128 stands for zero in the data rows.
Here are some points, one per row:
[123, 105, 118, 108, 127, 115, 106, 117, 130, 129, 130, 127, 149, 124, 164, 119, 195, 118, 175, 138, 137, 124, 159, 118, 132, 132, 128, 130, 120, 109, 139, 189]
[150, 114, 122, 136, 132, 134, 115, 117, 120, 157, 130, 122, 109, 113, 126, 127, 129, 131, 142, 174, 147, 144, 130, 133, 212, 134, 153, 134, 136, 162, 210, 105]
[166, 136, 175, 122, 117, 126, 79, 117, 138, 165, 123, 143, 142, 107, 138, 132, 103, 132, 127, 124, 108, 174, 139, 162, 142, 123, 166, 135, 146, 166, 117, 97]
[128, 130, 129, 151, 88, 116, 95, 70, 117, 118, 137, 114, 129, 123, 129, 135, 100, 140, 131, 150, 133, 106, 157, 120, 108, 158, 170, 101, 141, 114, 126, 116]
[189, 105, 168, 136, 114, 114, 143, 116, 120, 140, 161, 131, 129, 118, 95, 78, 172, 136, 118, 92, 110, 106, 132, 103, 119, 150, 153, 136, 115, 116, 111, 107]
[97, 116, 97, 152, 111, 135, 144, 121, 105, 123, 75, 128, 132, 145, 119, 99, 96, 70, 67, 92, 145, 106, 123, 110, 127, 72, 81, 118, 124, 159, 118, 150]
[181, 95, 115, 139, 124, 178, 140, 145, 128, 207, 108, 137, 139, 135, 111, 174, 141, 128, 173, 118, 109, 107, 123, 157, 105, 115, 139, 150, 118, 108, 118, 116]
[156, 138, 150, 146, 166, 139, 132, 154, 151, 121, 152, 148, 136, 104, 134, 174, 159, 133, 91, 119, 137, 158, 144, 131, 139, 109, 154, 165, 104, 98, 123, 129]
[116, 153, 138, 132, 145, 109, 93, 105, 113, 133, 108, 134, 119, 165, 70, 105, 119, 149, 143, 160, 85, 111, 117, 99, 124, 147, 143, 125, 121, 124, 107, 99]
[130, 200, 137, 181, 117, 150, 173, 129, 175, 97, 131, 143, 96, 93, 142, 137, 155, 148, 162, 144, 161, 148, 192, 122, 108, 98, 152, 129, 89, 112, 145, 131]
[130, 130, 98, 108, 118, 115, 167, 140, 128, 156, 109, 116, 167, 138, 112, 112, 113, 115, 214, 135, 142, 125, 153, 144, 124, 128, 138, 102, 132, 115, 138, 132]
[173, 122, 124, 137, 132, 114, 151, 86, 90, 120, 125, 84, 107, 129, 110, 133, 116, 124, 116, 129, 120, 153, 118, 128, 126, 117, 98, 114, 126, 127, 111, 156]
[95, 153, 103, 103, 141, 135, 142, 100, 162, 168, 139, 94, 110, 151, 112, 109, 145, 100, 112, 99, 100, 132, 109, 95, 108, 132, 91, 120, 122, 198, 130, 112]
[133, 161, 134, 78, 160, 150, 128, 134, 109, 141, 132, 149, 125, 114, 111, 87, 111, 145, 127, 142, 170, 116, 122, 128, 142, 154, 161, 191, 191, 140, 121, 145]
[191, 146, 108, 125, 117, 120, 109, 172, 131, 132, 186, 111, 157, 116, 97, 110, 87, 137, 110, 139, 120, 97, 142, 134, 132, 126, 127, 150, 105, 120, 98, 107]
[163, 152, 135, 81, 107, 97, 130, 132, 135, 139, 121, 111, 100, 101, 94, 93, 91, 114, 106, 148, 84, 112, 97, 136, 112, 95, 82, 80, 99, 112, 166, 183]
[76, 120, 126, 132, 151, 134, 105, 96, 155, 130, 114, 93, 89, 74, 129, 98, 102, 111, 131, 103, 113, 92, 114, 141, 130, 113, 78, 125, 102, 138, 119, 123]
[118, 110, 136, 125, 132, 120, 228, 147, 107, 132, 134, 117, 123, 138, 132, 111, 100, 165, 138, 137, 142, 135, 143, 157, 133, 152, 174, 120, 113, 138, 133, 129]
[122, 154, 127, 129, 105, 130, 119, 141, 141, 133, 143, 109, 130, 159, 190, 131, 129, 129, 136, 130, 127, 119, 96, 135, 130, 166, 171, 122, 130, 154, 91, 127]
[190, 141, 113, 91, 123, 117, 122, 114, 122, 86, 111, 81, 132, 134, 139, 158, 162, 164, 104, 135, 124, 104, 128, 131, 91, 87, 82, 119, 180, 156, 139, 114]
[89, 140, 127, 162, 117, 109, 143, 136, 150, 92, 129, 113, 117, 115, 107, 111, 136, 143, 143, 119, 112, 158, 116, 185, 197, 113, 122, 127, 125, 104, 100, 99]
[67, 122, 138, 130, 111, 112, 138, 162, 128, 129, 124, 133, 118, 115, 97, 164, 135, 146, 134, 135, 162, 167, 98, 115, 128, 149, 92, 100, 132, 77, 141, 118]
[123, 112, 105, 105, 117, 124, 127, 94, 127, 118, 144, 154, 132, 158, 139, 123, 124, 216, 155, 123, 118, 110, 121, 117, 177, 118, 122, 144, 134, 140, 144, 116]
[85, 93, 120, 82, 165, 156, 135, 123, 89, 117, 119, 97, 144, 166, 142, 161, 113, 94, 65, 91, 106, 148, 167, 123, 137, 74, 145, 119, 122, 127, 163, 140]
[129, 107, 145, 151, 163, 164, 130, 139, 134, 119, 163, 121, 151, 112, 135, 93, 121, 116, 193, 148, 185, 144, 114, 139, 121, 113, 111, 118, 149, 102, 121, 100]
[130, 133, 103, 155, 151, 161, 116, 101, 143, 112, 89, 109, 149, 122, 110, 106, 88, 136, 91, 110, 118, 130, 104, 101, 82, 135, 57, 142, 142, 105, 165, 179]
[144, 97, 161, 165, 186, 87, 144, 141, 131, 138, 140, 136, 112, 107, 135, 138, 146, 125, 114, 151, 153, 140, 149, 112, 117, 129, 165, 137, 143, 145, 109, 121]
[91, 112, 98, 123, 145, 115, 123, 108, 163, 146, 143, 136, 128, 187, 167, 84, 142, 145, 113, 189, 151, 145, 118, 146, 115, 135, 141, 144, 101, 98, 92, 104]
[101, 86, 112, 114, 93, 113, 149, 114, 122, 108, 131, 110, 120, 150, 151, 175, 105, 80, 101, 74, 136, 112, 170, 125, 130, 148, 17, 172, 123, 149, 146, 138]
[108, 157, 137, 159, 132, 106, 125, 104, 135, 127, 115, 114, 124, 113, 133, 117, 90, 126, 154, 121, 74, 109, 124, 83, 127, 149, 157, 163, 158, 106, 128, 119]
[146, 179, 115, 151, 102, 134, 125, 110, 82, 141, 166, 144, 171, 164, 155, 116, 152, 120, 117, 139, 133, 147, 95, 146, 122, 139, 126, 153, 121, 117, 182, 105]
[116, 130, 88, 110, 135, 145, 126, 146, 108, 98, 119, 140, 160, 111, 105, 167, 128, 147, 163, 151, 151, 130, 103, 89, 174, 141, 129, 114, 89, 148, 109, 123]
[103, 124, 169, 140, 135, 152, 125, 138, 106, 85, 91, 159, 112, 110, 106, 128, 191, 129, 138, 160, 125, 110, 129, 181, 130, 142, 113, 130, 122, 128, 126, 148]
[69, 142, 172, 129, 179, 103, 101, 139, 131, 103, 132, 123, 135, 119, 99, 144, 143, 135, 170, 140, 133, 78, 99, 150, 126, 133, 114, 114, 70, 114, 138, 142]
[211, 123, 118, 128, 140, 156, 101, 132, 154, 111, 138, 140, 98, 154, 120, 114, 120, 115, 128, 99, 133, 118, 165, 120, 169, 169, 152, 114, 123, 106, 102, 134]
[135, 121, 137, 110, 111, 121, 119, 142, 134, 127, 147, 158, 187, 123, 128, 107, 142, 153, 130, 116, 124, 180, 170, 115, 120, 162, 118, 117, 136, 147, 112, 116]
[156, 144, 151, 123, 146, 124, 126, 102, 148, 131, 129, 123, 131, 162, 153, 130, 112, 126, 137, 110, 141, 121, 104, 144, 135, 151, 147, 114, 120, 127, 136, 112]
[137, 105, 125, 110, 121, 114, 135, 100, 116, 92, 63, 118, 148, 94, 171, 115, 111, 119, 89, 92, 92, 117, 109, 110, 116, 91, 123, 108, 92, 122, 129, 133]
[132, 135, 101, 121, 128, 116, 95, 85, 96, 133, 156, 119, 91, 110, 103, 141, 133, 104, 137, 103, 119, 157, 127, 123, 98, 133, 159, 126, 140, 122, 106, 140]
[131, 97, 129, 120, 96, 114, 108, 115, 131, 135, 126, 175, 107, 121, 123, 116, 106, 189, 165, 141, 143, 165, 106, 156, 112, 130, 144, 176, 122, 149, 119, 155]
[97, 105, 129, 109, 106, 150, 119, 134, 96, 92, 203, 111, 103, 123, 131, 93, 99, 103, 120, 121, 90, 85, 83, 82, 103, 93, 135, 89, 159, 136, 138, 139]
[136, 115, 132, 199, 142, 100, 92, 201, 106, 118, 125, 136, 108, 101, 125, 149, 143, 151, 147, 173, 138, 119, 134, 124, 130, 148, 112, 88, 82, 144, 151, 120]
[162, 156, 143, 127, 121, 112, 124, 66, 137, 133, 146, 165, 134, 110, 95, 177, 123, 120, 137, 125, 142, 108, 107, 133, 117, 119, 173, 122, 127, 128, 100, 109]
[130, 133, 103, 95, 107, 169, 115, 121, 82, 150, 91, 111, 89, 82, 150, 106, 127, 122, 110, 94, 90, 126, 119, 108, 98, 151, 80, 105, 121, 125, 103, 103]
[137, 154, 164, 96, 117, 112, 105, 123, 117, 138, 108, 152, 109, 159, 134, 123, 103, 132, 133, 132, 181, 115, 148, 120, 149, 151, 162, 125, 142, 100, 123, 104]
There is one direction along which these points spread out most. Take the direction at right angles to it along which they spread out most. Go by this last direction. How far along it is each point below, from 0 to 99? 50 is the average, and the first point above lies past it. One standard deviation of the points above along it is 16.
[188, 119, 154, 130, 94, 142, 125, 120, 143, 103, 95, 99, 99, 122, 99, 114, 143, 109, 128, 132, 126, 121, 79, 103, 129, 127, 109, 119, 136, 110, 152, 124] -> 45
[86, 159, 143, 172, 131, 131, 137, 148, 131, 136, 131, 133, 173, 132, 113, 161, 170, 136, 114, 103, 126, 137, 161, 180, 152, 161, 142, 109, 143, 132, 124, 188] -> 69
[118, 139, 124, 151, 131, 105, 85, 143, 105, 144, 91, 108, 106, 151, 124, 89, 131, 134, 106, 76, 126, 95, 147, 102, 99, 72, 113, 134, 142, 127, 130, 115] -> 45
[70, 116, 158, 135, 107, 173, 160, 162, 143, 141, 120, 159, 130, 160, 111, 159, 146, 128, 122, 192, 138, 159, 163, 106, 131, 110, 116, 136, 117, 122, 107, 145] -> 76
[154, 138, 143, 113, 143, 131, 133, 143, 104, 125, 137, 113, 101, 165, 170, 147, 96, 132, 143, 102, 97, 143, 107, 100, 115, 99, 73, 137, 132, 149, 109, 174] -> 44
[138, 131, 98, 113, 141, 86, 124, 144, 168, 144, 128, 147, 146, 122, 144, 146, 131, 88, 146, 160, 115, 129, 132, 112, 158, 128, 171, 143, 147, 121, 125, 106] -> 44
[79, 83, 83, 109, 118, 165, 152, 189, 150, 84, 115, 115, 155, 161, 148, 151, 124, 87, 81, 110, 148, 172, 150, 143, 82, 120, 201, 157, 130, 191, 182, 144] -> 56
[72, 108, 124, 124, 107, 121, 141, 170, 177, 179, 156, 129, 120, 105, 121, 156, 157, 139, 96, 107, 127, 138, 130, 136, 133, 121, 169, 153, 137, 69, 124, 123] -> 59
[164, 147, 147, 137, 105, 111, 108, 128, 104, 134, 130, 108, 132, 137, 151, 130, 137, 98, 120, 169, 126, 111, 120, 160, 135, 146, 124, 163, 146, 139, 94, 104] -> 37
[105, 109, 137, 150, 139, 149, 169, 141, 163, 157, 138, 143, 179, 89, 159, 152, 151, 160, 112, 153, 166, 106, 114, 128, 155, 136, 111, 86, 129, 128, 115, 143] -> 73
[104, 116, 84, 109, 159, 140, 169, 149, 135, 101, 119, 227, 125, 155, 163, 145, 125, 76, 94, 98, 112, 145, 149, 169, 104, 124, 83, 104, 199, 148, 169, 119] -> 56
